In the rows, 128 means zero.
Named turns come first, each shown by rows before and after it. Which turns, in which order, take the first row of each pair that follows to the second? Write the first one first, as in the answered first pair.
turn kov:
[120 134 124 146 121 152 123 125 150 109 129 108 147 144 113 129 140 120
 146 146 124 120 127 138 132 128 133 140 156 119 135 131] -> [122 135 126 146 122 152 124 125 148 108 129 108 148 144 111 128 141 122
 145 148 126 119 129 138 131 128 135 139 156 118 134 131]
[156 127 158  92 120 125 124 108 116 146 136 104 119 118 145 141 118 106
 123 117  98 116 151 149 140 148 123 126 128 115 145 118] -> [163 135 149 103 123 111 123 107  90 135 142 116 132 115 132 132 128 131
 110 114 114 100 146 157 139 133 134 126 142 116 141 108]
[120 125 140 109 132 107 140 128 135 126 128 142 108 121 122 115 124 132
 137 141 116 106 135 128 119 138 135 126 120 137 128 144] -> [123 129 132 115 135 102 137 127 125 120 134 150 111 123 114 110 129 141
 133 135 125 104 131 129 119 132 135 125 128 138 130 139]
[155 141 133 166 127 140 146 148 136 133 118  84 125 124 106 135 149  85
 122 148 112 140 128 122 145 107 143 136 152  97 107 111] -> [156 144 130 169 130 136 146 147 127 129 119  90 130 124 102 128 151  92
 116 144 116 134 124 125 144 100 148 136 156  99 105 111]
turn kis:
[141 127 137 141 109 141 109 102  68 139 144 107 157 106 108 139 125 129
 130 120  94  97 133 155 147  97 151 126 140 125 138  68] -> [124 113 117 142 104 176  97 114 141 132 144  81 141 137 107 172 136  93
 147 136 103 110 144 156 158 108 147 127 135 121 130  91]
[123 130 127 144 134 116 121 120 111 139 130 135 134 121 136 107 115 133
 132 112 132 140 110 106 118 121 130 139 125 129 140 117] -> [136 120 142 125 129 129 117 118 113 151 137 117 133 113 144 123 115 115
 133 124 110 139 121 114 124 132 124 137 125 125 134 109]
[122 127 150 123 104 148 122 142  69 144 115 109 121 134 129 132 129 151
 126 130 128 168 120 129 140 104 101 135 112 100 125  94] -> [115 119 143 123 100 166 116 148 104 140 115  95 115 146 130 148 134 133
 134 140 129 174 127 129 146 111 100 137 110  96 118 103]
turn Tanu:
[116 136 139 136 119 137 134 173 131 142 106  62 141 118 159 120 136 124
 104 130 114 144 109 136 133  90 122 149 138  91 113 140] -> [109 137 146 131 115 136 144 174 145 143 102  61 136 116 166 120 131 121
 108 137 109 142 118 138 133 101 122 148 126 100 113 153]
[151 125  91 111 133 148 107 114 106 131 175 157 111 117 114 147 133 120
 127 106 122 144 119 129 134 141  99 111 142 109 118  96] -> [138 123 103  96 125 149 125 119 147 138 166 156  94 117 132 151 118 111
 138 125 107 141 143 132 131 168  95 107 112 125 117 124]
[123 118 113 128 125 136 134 126 173 109 136 126 115 142 137 139 136 123
 133 143 142 118 147 150 135 126 141 122 123 122 127 151] -> [125 127 109 139 129 122 137 125 153 100 135 135 124 143 129 127 141 142
 124 138 154 107 144 156 132 115 152 122 131 126 128 148]
Pairs:
Each pair is two turns apart.
[123 133 126 163  96 137 108 118  92 115 164 172  82 118 131 117  82  92
 167  60 105 183  83 117  77 121  90 121 129 148 134  73] -> [110 135 157 135  86 129 139 126 146 121 151 166  63 110 156 121  65  83
 179 100  82 156 130 137  75 164  97 114  84 178 130 114] -> kis then Tanu
[129 121 144 117 119 143 147 114 131 143 162 121  90 156 146 144 124 100
 140 125  71  93 149 140 127 175  90 102 141 118 136 118] -> [109 135 134 128 118 126 168 128 154 124 151 132  95 166 141 127 129 122
 138 140  96  70 165 150 121 175 114 104 129 138 135 149] -> Tanu then kis
[137  76 172 100 134 149 143 111 144 143 146 155  85  95 126 137 106 111
 146 133  68 167 143 127 148 135  54 127 119 111 128 103] -> [ 87 102 132 142 137 110 179 136 191 102 119 191  85 127 111  96 113 158
 144 142 136 138 155 130 134 125  91 128  98 148 136 165] -> kis then Tanu
[114 121 133 147 125 116 124 122 112 110 138 138 143 128 139 120 117 131
 119 102 144 133 109 121 133 106 125 128 135 133 142 117] -> [107 112 144 131 119 128 130 124 151 120 135 131 127 129 155 134 106 109
 133 114 126 143 123 118 135 130 113 125 115 136 141 132] -> Tanu then Tanu
[138 118 144  93 122 118 121 132 154 149 133 126 110 109 146 145 130 103
 132 151 104 140 158 121 120 174 100 112 114 119 125 145] -> [136 142 118 120 132  74 132 133 113 122 138 170 123 113 120 103 139 163
 113 138 147 113 150 126 106 149 122 109 126 135 130 145] -> Tanu then kov
[124 113  97 133 120 133  88 131 174 126 140 157 116 153 104 173 161 112
 135 123 118 130 119 124 123 131 110 106 135 126 111 142] -> [112 115 106 135 121 122 102 127 173 139 125 170 106 144 117 154 138 111
 142 109 109 151 107  99 112 138  98 105 116 132 127 151] -> kis then kov
[111 163 106 149 143 101 153 158 110 103 132 150 140 129  95 104 132 166
 121 105 152 106 117 129 132 110 137 120 139 126 121 125] -> [113 129 112 123 133 159 126 152 171 132 143 115 108 136 117 156 122  93
 149 109 111 154 118 109 147 140  91 116 130 101 117 122] -> Tanu then Tanu
[104 160 102 130 100 122 138 131 105 128 121 140 104 160 118 100 100 163
 116 118 144 159 123  88 177 116 172 141 145 110 124 132] -> [126 140 137  91  91 154 126 124 118 151 133 100  99 149 135 142 103 121
 125 141  98 157 147 105 191 140 160 138 144 101 107 116] -> kis then kis
[139 121 107 126 134 139 114 120 131 122 157 145 116 133 122 143 139 130
 129 136 136 127 137 140 125 128 126 115 138 123 124 125] -> [129 124 116 120 131 131 128 125 147 124 144 145 112 130 133 138 130 133
 132 147 131 120 150 143 122 138 131 114 122 137 127 144] -> kov then Tanu
[163 117 127  85 116 152 108 120 162 125 176 124 108 138 117 184 140 114
 128 163 108 114 161 152 143 160 114 110 137 135 112 110] -> [144 150  95 133 131  94 133 119 103 100 161 192 122 136  95 112 130 186
 109 121 166 111 124 128 120 122 131 111 144 152 137 115] -> kis then kis
[126 117  97 125 118 143 107 141 157 106 163 173 112 158 110 127 130 142
 124 123 156 133 119 139 109 136 115 114 135 130 116 118] -> [124 115 150  99 108 144 131 145 175 124 132 132 120 142 136 135 124 116
 129 160 120 108 149 161 113 156 134 120 110 144 107 139] -> kov then kov
[112 129 105 173 137 142 109 137 137 114 105  81 164 170 114 134 167 122
 122 120 160 138 105 114 141  84 171 152 154 116 119 143] -> [122 139 117 174 142 111 121 126  77 123 102 111 168 144 117 103 147 149
 113  98 153 141  86 100 130  74 166 148 152 120 134 125] -> kov then kis
[140 121 136 100 132 132 144 117 135 159 140 146  93 109 142 140  87 110
 133 129  87 155 140 111 111 164  91 124 101 140 132 121] -> [109 145 105 135 138  99 166 132 148 126 124 173 105 130 125 106  99 155
 125 132 139 129 143 117 101 145 122 128  95 163 136 155] -> kis then Tanu
[139 137 152 132 140  95 147 122  82 141 110 138 144 113 132 106 127 158
 108 125 121  95 136 131 119 113 156 129 119 134 116 122] -> [148 106 151 114 134 150 112 115 116 162 124 103 124 122 144 153 125  96
 127 119  88 143 125 110 134 129 118 130 126 103 114 105] -> Tanu then Tanu
[138 130 179 117 124 120 153 134  83 166 131 114 143 111 156  92 119 120
 109 124  92 127  84 119 116 129 136 142 116 119 134 116] -> [140 133 177 115 120 131 147 147 108 147 131  83 160 128 144 112 146 117
 103 156 103  93 110 152 130 126 162 149 124 123 113 125] -> kis then kov
[144 123 127 112 125 123 110 125 122 128 172 152 123 117 127 144 148 137
 125 126 124 104 124 140 127 151 120 114 142 128 136 109] -> [139 122 132 107 123 121 116 127 137 129 169 154 115 115 132 144 144 137
 127 135 119  99 133 140 124 159 121 113 132 133 136 121] -> Tanu then Tanu
[143 113 105 116 127 138 105 122 110 139 159 170 113 137 108 115 119 117
 120 103 104 168 137 120 120 146  71 131 145 108 152 102] -> [125 127 146  96 121 108 154 132 132 145 125 162 118 123 135  96 101 126
 122 142  89 127 178 144 112 171 104 131 104 148 150 147] -> kov then Tanu
[129 156 187  88 122 103 174 111 111 162  85 114 116  68 172  86  76 123
 136 150 102 133 140 148 120 151 116 122  84 164 127 168] -> [158 139 191  72 116 151 135 114 119 164 104  57 131  77 162 139 110  84
 134 168  86 125 149 172 147 145 118 127 115 137 101 138] -> Tanu then kis
[122 137 123 134 156 115  97 115 132 120 108 111 156 150 145 155 144 131
 128 130 129 129 123 148 135 144 124 151 110 120 129 127] -> [118 142 116 140 158 105 105 116 128 116 104 122 157 149 145 143 141 143
 127 125 138 127 120 142 132 141 130 152 107 125 134 131] -> Tanu then kis
[125 136 139 164 139 154 116 138 107 113 103  85 163 133 115 118 166 138
 125 140 175 107 121 112 142  86 150 152 159 127 122 126] -> [140 131 143 157 141 146 109 126  70 125 117 109 157 115 116 109 152 145
 123 116 159 126 102  94 136  88 129 147 163 116 132  99] -> kov then kis
[147 103 105  98 116 148 104 141 151 104 160 173 110 116 134 124 170 137
 146 134 132 104 149 149 135 149 107 105 135 127 138 137] -> [150 110 111 101 121 129 111 136 119 104 158 189 114 103 132 105 163 155
 140 125 133  98 143 148 129 142 111 103 137 129 142 129] -> kis then kis
